[148 126 170  78 100 101 140 140 117 109 127 128 110  78  72  92  91 154
 131 111 100  83] -> <157>
[148 110  92 115 137 168 153 157 128 175 144  97 113 129  78  95 122 124
 124 124  83  91] -> <45>
[144  92 113  78 110 137 148 125 129  91 122 174  83  95 115 153 157  97
 124 168 128 124] -> <64>
[ 97 122 148 168  83 125 157  78  92  91 175 128 137 129 113  95 124 124
 110 144 153 115] -> <87>
[ 89 116  72 144 143 135 118  96 118 154  52 173 160 131  92 119 124 177
 120 151 130 101] -> <195>
[143 151 173 101 131 119 120 130  52 124 135 144 154 118 118 160  89  72
  96  92 178 116] -> <103>
[ 96 131 151 144 160  52 118 177 154  88 120 173 116 130  92 124 135 119
 118 143  72 101] -> <121>
perm: [101 130 151 120 177 124 119  92 131 160 173  52 154 118  96 118 135 143
 144  72 116  89]
<195>
perm: [118 160  89  72  96  92 178 116 143 151 173 101 131 119 120 130  52 124
 135 144 154 118]
<103>
perm: [125 174 122 144  92  78 148 128 124  83 153  91 115 168 113 157  97 137
 124 129  95 110]
<64>
perm: [ 91  83 124 124 124 122  95  78 129 113  97 144 175 128 157 153 168 137
 115  92 110 148]
<45>
perm: [ 92 119 124 177 120 151 130 101  89 116  72 144 143 135 118  96 118 154
  52 173 160 131]
<195>
perm: [115  97 122 148 168  83 125 157  78  92  91 175 128 137 129 113  95 124
 124 110 144 153]
<87>
perm: [153 115  97 122 148 168  83 125 157  78  92  91 175 128 137 129 113  95
 124 124 110 144]
<87>

[129 121 118 175] = <64>
[106 115 127 172] = <69>
[108 131 126 134] = <103>
[119 119 137 214] = <45>
[214 119 137 120] = <157>
perm: [119 120 214 137]
<157>
perm: [108 134 131 126]
<103>
perm: [172 106 115 127]
<69>
perm: [120 214 119 137]
<157>
perm: [214 119 119 137]
<45>

[127 123 123 124 126 126 123 124 126 125 124 125 128 124 123 126 123 123
 122 124 128 126]  <45>
[187  86  49 136  55 139 122 200 109 165 169 137 206 145  86  73  84  84
  46 152 179 164]  <69>
[127 118 130 123 116 123 132 123 130 126 127 126 130 133 121 118 118 127
 121 135 129 125]  <64>
[130 121 118 126 116 125 127 135 123 129 132 126 133 127 121 118 123 123
 118 130 128 130]  <184>
perm: [116 118 118 118 121 121 123 123 123 125 126 126 127 127 128 129 130 130
 130 132 133 135]
<184>
perm: [118 118 127 121 135 129 125 127 118 130 123 116 123 132 123 130 126 127
 126 130 133 121]
<64>

[181 170 187 162 114  87 160 123  91 173 152 122  73 188 128] -> <10>
[160 123 188 122 181  91  86 114 128 163  73 187 170 152 173] -> <184>
[152 187 181 123  73 128 163 160 114  87  91 173 188 122 170] -> <87>
[115 179  77 120 181 138 111 121  90 146  93 144 192 160 180] -> <103>
perm: [ 77  90  93 111 115 120 121 138 144 146 160 179 180 181 192]
<103>
perm: [173 152 170 187  73 163 128 114  86  91 181 122 188 123 160]
<184>
perm: [128 188  73 122 152 173  91 123 160  87 114 162 187 170 181]
<10>
perm: [192 160 180 115 179  77 120 181 138 111 121  90 146  93 144]
<103>
perm: [128 114 188 122 170  73 163 152  87 160 173 123  91 181 187]
<87>
perm: [ 73  87  91 114 122 123 128 152 160 163 170 173 181 187 188]
<87>
perm: [ 73  86  91 114 122 123 128 152 160 163 170 173 181 187 188]
<184>

[121 129 133 139 173]  <10>
[118 121 127 189 148]  <15>
[129 133 173 121 140]  <157>
[128 124  95  86 135]  <64>
[172 121 139 129 133]  <13>
perm: [148 189 127 121 118]
<15>
perm: [173 139 121 133 129]
<10>
perm: [121 189 118 148 127]
<15>

[ 72 105 157  50  97  81]  <184>
[ 72  97  49 105 157  81]  <45>
[ 81 157  72  49  96 105]  <157>
perm: [105  81 157  72  49  96]
<157>
perm: [ 81  72 157  49 105  96]
<157>
perm: [ 81 157 105  49  97  72]
<45>
perm: [ 49  72  81  97 105 157]
<45>
perm: [ 50  72  81  97 105 157]
<184>
perm: [ 72 105  81 157  49  96]
<157>

[123 171 186 150  51 194 197 108] = <10>
[101 176 165 138  68  87  84 134] = <87>
[177 134 101 165  88 138  68  84] = <69>
[213 105 107 207 197 150  60 152] = <184>
[115  88 190  94  96  72 201 167] = <121>
[207 197 107 152 150 213  60 106] = <13>
[191 210 199 153  55 123 162 152] = <45>
perm: [152  60 150 197 207 107 105 213]
<184>
perm: [152 162 123  55 153 199 210 191]
<45>
perm: [ 84 134 101 176 165 138  68  87]
<87>
perm: [ 68  84  88 101 134 138 165 177]
<69>
perm: [ 60 105 107 150 152 197 207 213]
<184>
perm: [106  60 213 150 152 107 197 207]
<13>

[ 95 168 100 136 120  90  91 181 177]  <13>
[ 91 136 181  90 100 168  96 120 178]  <87>
[ 99  95 177 168  91 136 120 181  90]  <15>
perm: [ 90 100  96 181  91 168 120 178 136]
<87>
perm: [ 90  91  95 100 120 136 168 177 181]
<13>
perm: [178 120  96 168 100  90 181 136  91]
<87>
perm: [ 95 136 177 181  91  99  90 120 168]
<15>
perm: [168 177 100  95  90  91 136 120 181]
<13>
perm: [136  90 181 177 120 168  91  99  95]
<15>

[154  70  68  81 107 197  61 140  62] : <13>
[154  81  62 197  70 140  61  68 107] : <103>
[197  70  62  67  61 140  81 107 154] : <87>
perm: [197  62  67 154  81 140  61  70 107]
<87>
asked: [154  81  62 197  70 140  61  68 107]
<103>
asked: [197  70  62  67  61 140  81 107 154]
<87>
perm: [ 61  62  67  70  81 107 140 154 197]
<87>
perm: [154 107  81 140  61  67  62  70 197]
<87>

